A single turn carries every row of the set below to another of its rows. Some are shown first; where does it send the rows asked next?
q986: -19, 9, 11, 9, -29, 8, -8, 9, -3, 1, 29, 1, 20
q116: 0, 7, -16, -23, 27, 2, -31, 16, -10, 2, 9, -25, 43
q624: -7, 8, 20, -23, -2, 18, 7, -14, -27, 0, 13, -33, 3
q707: -4, 10, 5, 7, 28, 17, -6, 0, -35, -6, 5, -44, 20
q62: -13, 5, 27, 4, 5, 13, -11, 34, 0, -20, 6, -24, 47
q7: 15, 1, -4, -31, 23, 0, -14, 10, -31, -4, -13, -34, 24
q716: -4, -16, 16, 7, -35, 3, 2, 2, -20, -7, 20, -23, 22
q152: 3, -13, -3, -3, 4, 12, -12, 35, -8, 14, 11, 4, 55
q238: 19, -2, 17, -22, 4, -11, -26, 20, -18, -3, 28, -22, 40
q546: 6, 0, -6, -21, 23, -9, -15, 25, -14, 7, -7, -25, 49
q191: -5, 8, 14, -23, -34, 23, -26, -14, -17, 2, 10, -10, 28
q516: 12, -17, 23, -27, 13, 12, -10, 9, -42, -15, 7, -22, 31
q701: -19, 11, -17, 2, -10, 16, -9, 19, -5, -24, -16, -8, 46
q640: 18, 2, -30, -16, -13, -2, -27, 5, -21, -3, 4, -7, 41
q421: -6, 7, 10, -17, -49, 10, -2, 9, -7, 8, 4, -13, 26
q527: -5, 22, -6, -15, 10, 10, 10, 10, -30, 13, -28, -32, 27
q458: -20, 2, 22, 0, 8, 15, 24, 7, -18, 14, 10, -5, 12
q696: -3, 37, -10, -12, -15, 20, -23, 6, 0, -8, -3, -8, 11
q942: 3, 17, -21, -18, 24, 24, -20, 17, -10, 13, -12, -7, 29
q306: -21, 17, 14, -12, -25, 0, -2, 1, -16, -4, 24, 6, 10
q428: -9, -13, 9, 9, -28, 29, 0, -9, -25, -9, 18, -11, 21
q357: 4, -7, 29, -27, -12, 8, 0, 21, -17, -15, -9, -40, 19
q559: -4, 6, 13, 24, -19, 8, -9, -4, -14, 11, 8, 14, 33
q835: 13, -1, -18, 1, 26, 1, -21, 14, -13, 4, 1, -26, 49
q619: -31, 24, 0, -14, 29, 19, -6, 18, -18, 7, 5, -16, 21
q386: -6, 22, -5, 0, -8, 27, 14, -15, -19, 16, -5, -9, 9
q30: 5, -3, 6, 3, 43, 7, -11, 25, -18, 3, 5, -17, 27
q44: 3, 10, 31, -3, -37, 14, 10, 9, -15, 13, -2, -11, 27
q884: 1, 24, 7, -8, -9, -9, -20, 8, -12, -35, -4, -33, 35
q385: -15, -20, 32, -13, -19, -6, 1, 5, -28, -4, 10, -6, 31
q535: 23, 26, -5, -25, -6, 24, -22, 1, -24, 5, -14, -1, 32
q14: -3, 4, 4, 7, 24, 7, -7, 21, -24, 0, 7, 24, 30
q453: -13, -10, 3, 27, 8, 13, 5, 23, -10, -15, 5, -2, 19

q306 goes to q428
q559 goes to q385
q624 goes to q386
Now find these:
q986 goes to q716
q527 goes to q619
q696 goes to q453
q516 goes to q535
q835 goes to q546
q640 goes to q152
q62 goes to q884
q942 goes to q30

A single turn carries every row of the set below to another of its rows. Some are shown first; where does it send the rows asked next?
q359: 14, 15, 2, -17, -15, 17, -22, -48, -7, -7, -38, 33, 0, 16, -26, -11, -17, 10, -21, -25, -16, -11
q20: 19, -2, -37, 10, 22, -13, -23, -9, 7, -16, -30, 10, -4, 19, 3, -14, 25, 39, 12, -57, -16, -35
q798: 12, -5, -12, 7, 22, -6, -24, -31, 1, -12, -5, -21, 0, 22, 15, 30, 17, 3, -7, -48, -14, -24
q752: -19, 19, -1, -4, 15, -5, -25, -34, -3, -50, 4, -2, 8, 43, 1, -16, 22, 30, 1, -54, -24, -24
q310: -13, 20, -2, 18, 4, -17, -42, -21, -15, -18, -40, 29, -17, 4, -17, -30, -22, 16, -8, -59, -22, -21
q756: 10, 15, -13, 15, 12, -26, -44, -20, -12, -22, -34, 20, -13, 30, -3, -32, 8, 36, 0, -53, -36, -38
q958: -17, 21, 9, -6, -10, 21, -17, -31, -18, -41, -9, 35, -3, 43, -16, -15, 6, 41, -11, -41, -20, -12
q85: 24, -6, -38, 0, 18, -11, -17, -11, 5, -16, -30, 3, -6, 25, -2, -20, 25, 34, 21, -48, -17, -30
q605: 8, 10, -10, 2, 24, -12, -19, -35, -1, -15, -2, -23, 8, 19, 20, 12, 31, 7, 3, -34, -20, -24
q302: 17, 12, -8, 15, 9, -22, -43, -22, -16, -22, -28, 7, -7, 29, 3, -42, 7, 37, 8, -48, -32, -35
q710: -21, -1, -4, 1, 13, -3, -19, -22, 2, -38, -1, -1, 9, 50, 9, -4, 22, 29, -2, -57, -13, -32
q614: -4, 23, -11, 29, 2, -2, -9, -22, -13, -14, -32, 25, -28, -9, -27, 11, -10, 10, -12, -43, -12, -8
q744: 18, -3, -39, 7, 6, -6, -4, -11, -9, -8, -30, 14, -18, -13, -18, 15, 14, 20, -3, -43, -10, -27
q92: 16, 8, 18, -12, -14, 29, -21, -49, -9, -8, -37, 39, 5, 10, -14, -6, -10, 13, -6, -29, -5, -9
q943: 30, 13, -6, -5, 11, 11, -21, -44, -2, 7, -38, 7, 1, 2, 4, 19, -10, -10, -11, -42, -4, -4
q190: 16, 13, 5, -8, -10, 37, -15, -39, -17, -14, -48, 35, -2, 14, -24, -11, -10, 16, -16, -31, -10, -13
q554: 1, 12, -18, 24, 2, -6, -9, -14, -15, -8, -35, 24, -31, -6, -22, 1, -14, 6, -10, -54, -8, -6
q381: 14, 9, 9, -15, -10, 33, -13, -45, -13, -15, -44, 34, 0, 13, -28, -6, -12, 20, -15, -27, -12, -16
q278: -18, 11, 2, 0, 11, -19, -24, -21, -6, -36, 11, 2, 0, 46, 15, -4, 19, 29, 0, -52, -23, -17
q250: -5, 15, 17, -19, -18, 11, -20, -38, -26, -32, -10, 32, 1, 42, -17, -15, -1, 42, -8, -40, -17, -16
q164: -16, 20, 6, -6, -13, 14, -20, -39, -15, -31, -27, 35, 10, 47, -12, -18, 5, 46, -13, -41, -26, -12
q914: -18, 13, 10, -7, -6, 21, -21, -23, -20, -40, -11, 37, 1, 37, -14, -22, 4, 39, -12, -44, -19, -12
q399: 12, 6, -8, 0, 18, -24, -19, -38, 10, -9, -13, -24, 7, 24, 23, 16, 12, 4, 5, -47, -11, -24
q868: 29, 5, 2, 1, 9, 16, -15, -44, 5, 2, -38, -3, 1, 6, 8, 17, 5, -13, -12, -23, -12, -13
q602: 27, 8, -9, -1, 5, 5, -9, -40, 2, 10, -33, -6, 6, 1, 4, 17, 1, -1, 3, -18, 2, -9
q184: 7, -11, -33, 5, 14, -2, 2, -10, 2, -10, -27, 6, -13, -9, -26, 17, 14, 21, 2, -45, -16, -24
q292: -11, 32, 4, 30, 1, -12, -41, -30, -16, -21, -34, 23, -8, 3, -11, -29, -20, 22, -4, -55, -17, -16
q365: -6, 21, 15, -6, -16, 17, -18, -35, -14, -46, -22, 26, -8, 42, -26, -22, -8, 35, -9, -40, -26, -11
q104: 34, 5, -6, -4, 5, 9, -14, -48, -1, 6, -48, -6, 2, 2, -4, 16, -5, -5, -8, -33, -9, -25
q842: 29, 3, 0, -11, 7, 7, -18, -42, 3, 2, -26, -4, -2, -1, -5, 11, -12, -16, -7, -28, -1, -18
q933: 13, 14, 15, -17, -12, 18, -16, -38, -21, -5, -46, 39, 4, 6, -13, -13, -19, 19, -18, -35, -18, -13
q61: 3, 6, -6, -2, 24, -5, -15, -31, 6, -21, -12, -31, 16, 24, 19, 16, 14, 4, -7, -42, -18, -23
q462: 14, -13, -32, 15, 15, -4, -2, -7, -8, -3, -26, 8, -16, -10, -13, 12, 11, 24, 0, -52, -13, -26
q523: 12, 4, 1, 3, 24, -4, -12, -27, -1, -20, -7, -26, 1, 20, 22, 18, 17, 0, 7, -46, -3, -23
q296: -23, 17, 3, 1, 11, -9, -21, -25, -7, -37, 9, -5, 9, 41, 16, -4, 19, 32, 1, -52, -19, -17
q333: 15, 8, 14, -8, -17, 22, -12, -40, -10, -8, -45, 21, 1, 6, -26, -2, -23, 19, -5, -23, -8, -8
q846: -8, 17, 11, -10, -12, 7, -14, -23, -18, -36, -25, 37, -4, 54, -7, -24, 5, 37, -14, -43, -21, -23
q436: 36, 6, -2, -8, 6, 9, -12, -47, 4, 4, -45, -3, 5, 6, -4, 11, -7, -7, -2, -29, -5, -16
q490: -15, 19, -2, -10, 9, -8, -16, -27, -10, -41, 2, -8, 11, 55, 6, -4, 13, 33, -4, -53, -16, -17
q631: 14, 5, -2, 2, 17, -19, -19, -33, 3, -7, -11, -30, 9, 22, 23, 17, 15, 1, 3, -41, -16, -22
q678: -12, 18, 3, 32, 7, -13, -37, -21, -20, -19, -33, 25, -14, 14, -15, -31, -23, 25, -4, -56, -28, -17
q481: 12, 12, -8, 18, 18, -21, -44, -20, -5, -21, -29, 10, -18, 32, -1, -39, 10, 34, 7, -58, -33, -30
q873: -8, 16, -21, 29, -3, -4, -8, -15, -17, -13, -36, 28, -17, -7, -22, 3, -18, 11, -9, -47, -8, -10
q997: -15, 10, 8, 6, 10, -1, -16, -25, -12, -40, -6, -3, 10, 47, 18, 1, 27, 41, 2, -53, -22, -22
q499: 24, -4, -33, -3, 21, -15, -26, -14, 8, -13, -28, 5, -12, 11, -4, -14, 30, 35, 13, -56, -17, -36

q436 goes to q958
q481 goes to q744
q868 goes to q250
Now find these:
q914 goes to q399
q333 goes to q752
q20 goes to q554
q614 goes to q302
q359 goes to q997
q798 goes to q933

